M =
[[ -3.0 -14.3  -9.2 -16.1 -15.0  -9.0  23.7]
 [-23.0   7.3 -27.9   4.4   1.4 -22.3  15.7]
 [ 12.2 -21.0  33.8  -7.7  -0.1  75.4   3.9]]
M[0][0]: -3.0
M[1][5]: -22.3
M[0][4]: -15.0
M[1][6]: 15.7
M[0][5]: -9.0
M[:, 1]: [-14.3, 7.3, -21.0]
M[1][4]: 1.4
M[1][0]: -23.0
M[0]: [-3.0, -14.3, -9.2, -16.1, -15.0, -9.0, 23.7]
M[0][1]: -14.3
M[2]: [12.2, -21.0, 33.8, -7.7, -0.1, 75.4, 3.9]
M[2][3]: -7.7
M[0][6]: 23.7
M[0][2]: -9.2
M[2][4]: -0.1

X =
[[-12.1 -30.9 -28.8  21.2   4.2 -25.7 -12.7   2.3 -43.6  36.7 -37.5 -22.3
   -7.0]
 [-11.3 -12.0  -4.7   1.5  22.5 -14.0 -58.7 -11.7  -1.6  16.2  32.6   9.7
   -1.3]
 [ 37.0  -3.9 -10.3 -14.3   0.6  -0.5 -27.2 -11.0  -6.4 -15.8  17.4  25.2
  -17.1]
 [ 13.4   3.1 -53.0  11.5  17.7   5.0   3.1 -20.7   3.8  64.3   2.6 -21.0
   19.5]
 [  0.3 -29.6 -45.9   5.0   3.3 -54.0 -51.8 -42.4  13.9  24.2  16.0  15.4
  -21.9]
 [ -5.0  26.5 -27.5   9.8  10.6  -9.4 -26.6  13.3 -26.4 -40.3  44.0  10.2
    8.0]]
X[0][0]	-12.1
X[1][1]	-12.0
X[4][11]	15.4
X[1][2]	-4.7
X[3][3]	11.5
X[5][1]	26.5
X[0]	[-12.1, -30.9, -28.8, 21.2, 4.2, -25.7, -12.7, 2.3, -43.6, 36.7, -37.5, -22.3, -7.0]
X[3][10]	2.6
X[:, 11]	[-22.3, 9.7, 25.2, -21.0, 15.4, 10.2]
X[:, 0]	[-12.1, -11.3, 37.0, 13.4, 0.3, -5.0]
X[2][0]	37.0
X[3][6]	3.1
X[4][10]	16.0
X[:, 6]	[-12.7, -58.7, -27.2, 3.1, -51.8, -26.6]
X[4][12]	-21.9
X[5][11]	10.2
X[2][8]	-6.4
X[:, 5]	[-25.7, -14.0, -0.5, 5.0, -54.0, -9.4]
X[3][12]	19.5
X[3]	[13.4, 3.1, -53.0, 11.5, 17.7, 5.0, 3.1, -20.7, 3.8, 64.3, 2.6, -21.0, 19.5]
X[:, 7]	[2.3, -11.7, -11.0, -20.7, -42.4, 13.3]
X[3][11]	-21.0
X[4][5]	-54.0
X[1]	[-11.3, -12.0, -4.7, 1.5, 22.5, -14.0, -58.7, -11.7, -1.6, 16.2, 32.6, 9.7, -1.3]
X[:, 4]	[4.2, 22.5, 0.6, 17.7, 3.3, 10.6]
X[0][10]	-37.5
X[3][4]	17.7
X[3][8]	3.8
X[0][9]	36.7
X[2][7]	-11.0
X[5][5]	-9.4
X[:, 1]	[-30.9, -12.0, -3.9, 3.1, -29.6, 26.5]
